128 stands for zero in the data rows.
Here are some rows, each followed by its group. Groups can overlap.
[183 119 131  78 138  87 141  96 153 130 149 134 150 189 115 111 160 101 117 119 168 101 142 184 123 174 134] 1
[112 175 101 136 114 166  80 167 143 149  95 141 104  87 117 140 104 154 175  94 111 156  95 107 129 131 131] 2
[160 156 101 105 115 164 102 122 138 178 128 150 119 125  88 133 157 152 148  79  66 112 104 155  94 124 142] 3
[180 108 144  73 118  95 165  61 131 135 158 108 160 187  97 102 167  94 118 138 163  96 137 150 113 160 103] 1
[106 149 148 147 135 154 105 119 148 149 133 146 111 128 130 135 142 129 115 123  93 110 145 154  96 145 100] 4
[151  84 185  88 103  83 167  68 101 139 127  86 132 172 129 102 170  99  99 121 192  69  83  97  94 111 164] 1
[130 152 138 117 139 148 121 111 134 165 113 173 123 162 120 106 156 127 112  87 117  96 153 161  90 158 137] 4
[111  76 138 175 120 108 192 158  75  21 139  77 164  68 183 150  55 121 150 235 143 193 107  95 218  69 136] 5
[102  78  86 173 117 133 143 136  87 122 141  86 116  96 167 147 122 133 104 157 143 117  91  69 134  66 120] 5
[114 157 129 146 128 149 103 172 151 130 104 117 112  89 106 175  91 148 200 138 135 163  85  95 158 123 111] 2
[163 157  93  94 133 142  95 129 155 168 140 146 123 126  94 120 146 140 142  73  78 117 115 153  87 132 145] 3
[ 81 128 119 163 145 115 120 190 130  73 128  81 129  85 164 142  69 156 159 181 150 191 102  80 191  94 146] 2
[131 143 121 137 135 121 120 137 138 130 137 100 130 158 120 145 130 115 130 110 120 143 125 150 138 145 155] 6
[141  85 116 113 134  78 179 100 103  80 156  95 170 124 140 127 124 135 102 191 176 141  99 121 164  75 137] 1
[ 85 153 158 175 135 176  93 181 141 126 151 121 110  96 145 133 107 135 154 132 124 141 162 129 131 119  97] 6
[125 155  90 126 135 164  93 173 145 131 112 149 134 130 114 142 105 146 172 100  52 141 136 157 126 147 146] 4
[226  90 123  44 110  70 136  81 153 136 144 155 132 161 111 114 163  92  73 124 159 113 127  87 141 207 138] 7
[106  92 105 172 136 106 178 176  90  40 106 113 152  93 187 149  58 148 153 212 140 189 120 117 212  81 137] 5
[186 109 142  71 115 119 142  73 147 146 144 146 135 183 114 119 173  95 106  99 139 116 164 156 133 197 109] 7
[193  49 149  74  85  71 133  50 126 142 132  64 114 192 128 137 177  60  72 109 177  89 105  54 142 218 145] 7
[123 129 114 130 140 115  96 115 142 170 167 118 104 148 118 122 169 144  93 102 135 104  98 108  88 107 132] 3
[120 149 159 145 140 148 102 116 148 164 145 140 103 120 129 116 168 131 106 116 124  90 145 153 102 125 109] 3
[ 75 125 120 167 132 137 137 196  93  48 118 101 162  81 159 143  57 153 180 182 128 204 134 103 201  80 130] 6
[ 95 202 142 141 148 180  89 199 155 117 110 154 123  98 107 149  74 171 206 129 135 198 159 141 157 134 104] 6
[138 126 105 108 128 123 132 133 133 111 140 158 133 119 120 137 122 151 135 157 140 159 108 148 161 105 134] 3
[116 158  86 136 131 155 105 165 138 130  94 152 135 137 115 151 101 131 182 110  51 145 156 151 123 158 126] 4
[171 128  97  86 137 101 127 144 140 134 119 143 132 142 116  90 127 129 152 118 152 119 136 168 132 125 187] 1
[116 142 142 115 119 156 119 103 136 165 135 149 123 162  99 117 153 123 112  83 120  86 133 136  82 140 126] 4
[103 138 112 183 125 148  99 160 130 144 103 110  72  83 140 160 107 155 145 121 106 151  79  96 115  88 125] 6
[127  90  92 159 126 132 142 153 100  87 105 110 136  95 147 143  77 137 159 161 117 140 125 137 168 119 171] 5
[171 117  85  78 122 106 156 123 121 140 123 141 149 162 114 121 137 117 157 112 117 110 101 150 124 117 161] 1
[ 96 154 104 149 119 178 117 159 113 130  80 151 128 119 104 150 105 117 160  93  42 133 154 143 117 143 142] 4
[127 159 140 117 115 159 141 109 121 139 118 181 143 164  96 113 157 101 110  79  78 115 201 179  91 166 100] 4
[145 125 111 124 115 133  86 107 143 180 155 117  96 116 108 119 171 154 105 103 113  96  55 110  84  99 111] 3
[165 100 151  84 103  98 133  92 134 134 149 125 145 157 114 121 169  86  85 125 134  86 126 116 121 173 133] 3
[ 70 122 126 180 120 123 128 185 107  71 120  95 136  96 160 161  67 145 154 176 146 185 106  73 200  94 128] 2
[101 143 118 119 136 139 128 102 134 171 134 114 135 157 132 130 166 108 114  78 100  82 116 128  57 131 128] 4
[100 209 169 149 123 181 108 168 127 127  91 156 112  85 105 140  94 157 182 104 126 187 158 144 117 116 110] 6
[159 125 158 114 124 126  98 106 138 143 152 147 116 122 119 122 156 127 115 124 138  95 109 125 102 136 108] 3
[100 182 145 103 119 182 104 143 143 136 105 175 138 138 103 136 109 147 173 110 121 145 163 150 108 147 101] 4
[129  86 140 157 134 113 154 130  98  92 125 107 135  95 145 145 121  97  97 168 126  93 152  98 155 127 138] 5
[143 198 126 119 142 180 111 137 153 143 121 181 141 143 100 141 132 154 161  92 110 153 177 207 126 157 103] 6
[122 141 126 120 132 121 123 114 132 133 120 111 135 156 128 118 127 123 148 105 114 146 129 155 153 149 146] 6
[ 94 167 102 162 124 185 104 195 124 115  98 126 126  93 122 178  89 150 194 114  87 175 133 146 150 122 142] 6
[140 161 132 105 128 149 111 107 139 149 138 164 148 163 102 108 161 117 117  81  90 109 179 185  86 176 107] 4
[165  95 111 103 136  72 184 117 111  90 138 143 148 125 147 101 118 129 122 182 163 150 104 140 167  85 139] 1
[141 106 179  75 121  67 155 105 114 115 154 111 162 160 128  87 144 115 117 158 214 115 124 141 129 114 141] 1
[151 149 137  97 126 105  99 106 158 158 160 111 122 157 127 112 172 119 119 102 140  95  91 149  98 136 151] 3
[111 191 146 101 133 167 105 161 148 138  91 205 136 129 103 113 111 150 170 100 114 155 162 160 107 148 108] 4
[111 160  70 112 133 145  89 145 144 143 112 137 140 136  96 153 106 138 177 104  58 135 127 127 112 146 118] 4
[105 127 138 140 140 115 155 140 109  80 124 105 143 102 155 136  78 131 156 180 168 156 140 119 161 102 116] 5
[155 121 127 122 121 112 129 130 136  93 160 142 118 109 121 137 105 149 130 171 140 171  96 131 176  97 142] 3
[102 149 148 125 136 154 107 112 143 155 125 158 126 134 125 119 143 140 129 114 100 102 151 132  82 135  83] 4
[149 165 133  90 128 146  82 132 171 151 131 178 116 133  86 143 127 167 163 115 168 128 118 165 122 138 113] 3
[139  92 109 112 121 103 166  83 114 136 128 111 143 159 134 135 155 113  79 124 114 132 120 113 119 130 124] 7
[ 84 145 174 187 123 171 111 156 113 110 128 120 111  84 169 132 109 117 132 122 113 143 171 148 120 123 110] 6
[ 94 150 137 144 138 163 115 135 149 139 126 170 119 127 146 108 140 131 103 120  98 123 181 154 110 147 105] 4
[125 135 148 117 132 119 123 105 132 160 147 106 140 163 120 122 179 117 118 106 133  88 111 126  93 130 136] 3
[132 154 139 108 134 149 109 120 152 137 157 150 124 133 100 131 129 142 136 118 153 129 139 143 120 127 107] 3
[153 120 164 111 130 109 138  96 117 112 169 121 160 134 136  92 130 123 114 149 175  94 121 150 125 109 124] 5
[147 138 147 127 137 140  85  92 161 169 152 147  93 131 111 127 160 154 114 123 135  91 115 138 101 138 107] 3
[112 185 134 106 140 154  87 120 158 152 107 164 104 136  87 149 114 158 173 103 131 147 154 140  87 141  96] 4
[ 83 155 167 175 120 168 106 162 114 116 138 124 111 106 149 136 115 131 136 128 116 138 156 131 128 105 114] 6
[116 121 129 137 113 119 154 125 104 103 130 151 133 133 123 131 123 133 112 145 118 151 141 136 151  93 123] 3
[101 132 125 137 121 131 116 115 110 166 123 128 105 114 110 113 159 153  92 107  95 118  90  92  66  83 121] 4
[171 105 133 100 147 100 123  93 156 144 145 143 131 162 109 127 155 110 100 123 149 105 146 115 130 180 112] 7
[125 131 134 135 120 149  87 113 140 170 145 140  93 125 113 113 165 156  91  85 122 101  89 137  92 107 150] 3
[128 119 118 133 136 119 140 113 121 123 132 137 140 138 144 117 128 127 109 145 156  93 104 156 124 117 142] 5
[134 131 151 114 110 118 116  89 126 154 131  84 102 148 127 120 153 104 105  89 142 115 108  70 114 137 141] 2
[100 128 135 180 131 127 151 166 111  84 100 118 101  70 158 150  81 142 149 161 128 192 102  85 172  92 139] 2
[115  94  78 175 150 128 140 186 118  81 116 106 143  88 170 129  69 135 159 173 108 152 153 119 177 120 150] 5
[154 100 114 102 135 102 175 121 118 122 112 123 153 138 155 107 130 102 140 124 130 112 129 155 132 125 174] 1
[ 73 168 173 159 132 171  90 159 136 150 105 151 101 110 140 134 141 154 116 106 150 114 143 126 106 121 117] 2
[170 117  86  88 126 103 148 116 131 137 134 109 143 145 117 124 135 107 148 116 119 109  95 149 116 121 161] 1
[125 124 131 143 122 117 155 132 109  99 134 137 120 107 145 133 122 135 112 153 116 166 126 129 146  86 137] 3
[ 85 151 148 155 135 169 115 132 139 148 117 164 110 121 142 109 143 141  97 120  91 119 175 146  99 134 112] 4
[131 124 160 134 126 141 100 124 127 143 150 143 113 139 118 121 152 129 102 118 127  94 131 131 109 138 119] 3
[147 169 157  98 137 139 100 128 158 149 130 179 110 119 100 124 127 155 153 117 164 139 121 154 124 136 124] 3
[138 121  81 108 148 119 157 119 123 161 118 132 140 164  98 110 149 132 131 104 103 106 139 151 110 124 155] 1
[156 109 120  98 139  95 151  92 149 151 126 136 139 176 130 110 160 105  92 127 135 109 122 125 130 177 133] 7
[124 170 154 146 148 166 108 139 154 154 150 152 104 122 107 111 135 156 139 101 138 132 160 181  90 114 127] 6
[122  79 109 164 121 100 175 171  85  31 128  99 160  74 165 146  56 126 154 219 150 184 104 101 212  80 121] 5
[ 88 156 151 160 149 162  98 170 143 119 131 115 122  85 160 133 106 132 161 146 130 145 151 140 141 127 110] 6
[116 179 160 112 107 178 120 124 134 138  97 191 122 124 108 125 113 141 166 103 106 150 146 148 104 134  92] 4
[102 164 148 159 115 182  94 141 133 134 132 123 110  82 122 143 124 137 139 131 119 130 126 137 123 109  93] 6
[ 97  93 106 183 143 131 174 170  91  72 118  83 152  85 160 148  83 104 150 167 100 144 153 116 171  93 142] 5
[ 89 166 189 152 121 162  87 145 129 137 131 124  99  94 136 131 134 119 117 107 162 116 138 109 110 124 113] 2
[100 162  62 137 132 192  91 163 139 168  91 169 128 134 102 144 118 160 163  86  35 130 145 134 107 155 135] 4
[104 123 128 154 132 137 156 162 106  73 100 148 148 103 154 135  70 143 172 187 161 156 155 134 192 105 101] 5
[ 94  93 103 171 149 109 150 118 117 119 141  73 102  91 188 128 121 141  89 160 136 130  87 103 133  60 147] 5
Which 4 groups are nearest to each row below, nearest first, going by the average distance to the group's rows?
[106 155 157 149 140 137 109 111 128 163 108 136  89 113 120 115 149 151  93  97 152 108  99 109  80 107 128] >> 3 4 2 6
[166 132  95 118 131 137 137 113 143 130 142 150 130 129 107 127 141 117 135 141 129 111 142 170 132 148 109] >> 3 1 4 7
[158 194 121 111 141 180  98 142 166 142 138 189 129 138 104 135 129 154 166  90 115 158 162 233 129 170 119] >> 4 6 3 1
[107 105 164 145 117 122 169 146  90  59 125 122 150  93 143 125  81 107 153 167 126 176 146 102 167  91 122] >> 5 2 6 1
[156 115 127 112 120 109 151 113 110 108 124 151 138 108 123 127 126 140 134 151 129 152 106 113 146  90 113] >> 3 1 5 2
[125 128 142 123 145 101 144 131 119  86 121 118 154 103 126 119  81 146 163 166 162 147 121 123 151 100 101] >> 5 2 6 1
[135  81 132 137 141  87 204 116  92  82 127 133 139 127 146 125 118 125  97 179 167 147 139 128 151  78 147] >> 5 1 3 7
[ 87 118 126 164 132 131 153 155  98  98  91 146 126 106 160 130  95 156 130 154  97 178 116 108 156  96 135] >> 5 2 6 3
[153  90 124 108 121  84 160  81 104 146 132  84 110 138 138  97 159 123 102 140 171 109  83 102 101  95 152] >> 1 7 3 5
[134  87 126 147 134  92 152 120 105 106 115 112 133 105 132 145 114 109  85 161 109  89 106  75 129 125 136] >> 5 1 3 7
[156 129  85  98 141 122 134 117 147 140 106 146 165 153 124 121 139 102 116  91  83 120 155 165 135 185 151] >> 4 7 1 3
[ 79 114 135 173 126 132 137 182 116  75 110 100 123  84 161 175  69 144 172 173 148 185 107  76 197  90 125] >> 2 5 6 3
Which 3 groups are nearest to each row below, nearest first, going by the distance to the centre of the group?
[123  75 142 145 110 110 151 110  95  98 132  90 139  99 147 152 116 104  94 158 116  86 116  77 132 117 130] >> 5 1 2
[166 118 143 120 118 112 143 117 113 106 135 151 120 112 117 141 126 146 117 136 133 150  83 126 143  89 138] >> 3 1 2
Which 3 other groups have their centres nearest to the centre of group 5, nearest first?
2 6 1
Which 3 other groups have their centres nearest to the centre of group 6, nearest first?
2 4 3
Which 3 groups are nearest to each row below, nearest first, going by the distance to the group's nearest row?
[152 159  84 102 124 154  85 131 163 169 153 156 122 122  89 132 151 146 143  80  83 115 107 154 110 129 140] >> 3 4 1
[101 197 183 134 133 162 113 183 133  99  99 148 144  88  96 152  80 142 206 120 137 187 143 147 154 114  95] >> 6 2 4
[128 141 119 121 126 126 121 120 126 138 146  92 139 156 105 133 138 111 151 107 113 136 138 118 126 132 123] >> 6 3 1
[168 122  92  90 139  96 132 142 142 135 138 128 134 143 140  94 129 121 149 118 146 124 116 174 134 132 190] >> 1 6 5
[130 143 101 140 126 137 115 141 132 140 133 137 113 102 116 148 133 139 121 143 113 129 126 103 132 132 116] >> 6 3 4
[ 97  89  89 179 133 143 154 164  95  82 100 103 142 103 142 164  69 121 170 168 104 136 136 117 179 114 143] >> 5 2 6
[142 123 114  98 114 123 162 108 125 129 130 150 156 162 119 122 128 116 126 118 129 135 151 128 124 133  84] >> 7 3 6
[152 149 145 107 130 114 117 100 145 157 165 119 123 154 114  98 174 107 109 102 134  99 106 140  89 139 149] >> 3 4 2
[126 139 132 116 146 117 110 111 160 161 135 132 114 166 119 126 164 134 121 109 138  96 120 125  92 141 138] >> 3 4 7
Which 4 groups are nearest to each row below, nearest first, going by the distance to the centre of the group?
[ 91 114 126 162 123 130 152 169  97  75 109 141 131 111 144 149  81 136 146 177 110 182 134 101 180  97 132] >> 5 2 6 3
[144 192 162 129 137 175 132 139 144 127 131 170 150 131 117 124 134 131 154  84 105 154 188 232 118 153 113] >> 4 6 3 1
[107 102  65 159 134 122 127 164  99  82 114  98 158 101 136 145  76 131 162 161 110 137 124 106 166 110 137] >> 5 2 6 1
[ 79 166 174 187 140 185 103 165 134 125 124 135 103  98 155 139 116 131 135 107 120 141 184 166 116 128 124] >> 6 4 2 3
[130 107 114 145 136 114 153  97 117 129 136 106 120 121 132 125 139 118  99 152 156  86  92 125 114  97 127] >> 1 3 5 2
[126 119 143 142 158 112 142 115 135 118 152 118 141 135 152 115 133 132 110 145 165  95 128 165 115 114 139] >> 1 3 5 6
Group 7 spreads out most along one direction. Which 3 other groups' directions of most spread are closest to that one, closest first?
4 1 5
Which 3 other groups have their centres nearest to the centre of group 7, nearest first?
1 3 4
Group 3 spreads out most along one direction. Which 3 other groups' directions of most spread are closest to that one, closest first?
5 2 6
Which 4 groups are nearest to each row below, nearest first, going by the distance to the group's nearest row?
[143 126 125 121 124 134 155 124 115 110 147 135 161 141 133 117 133 104 133 151 125 117 164 174 153 141 100] >> 3 5 6 1
[ 78 151 103 187 130 146  85 174 124 143 125  95  88  93 146 135 117 163 121 129 110 153  88 109 134  83 147] >> 6 2 5 3
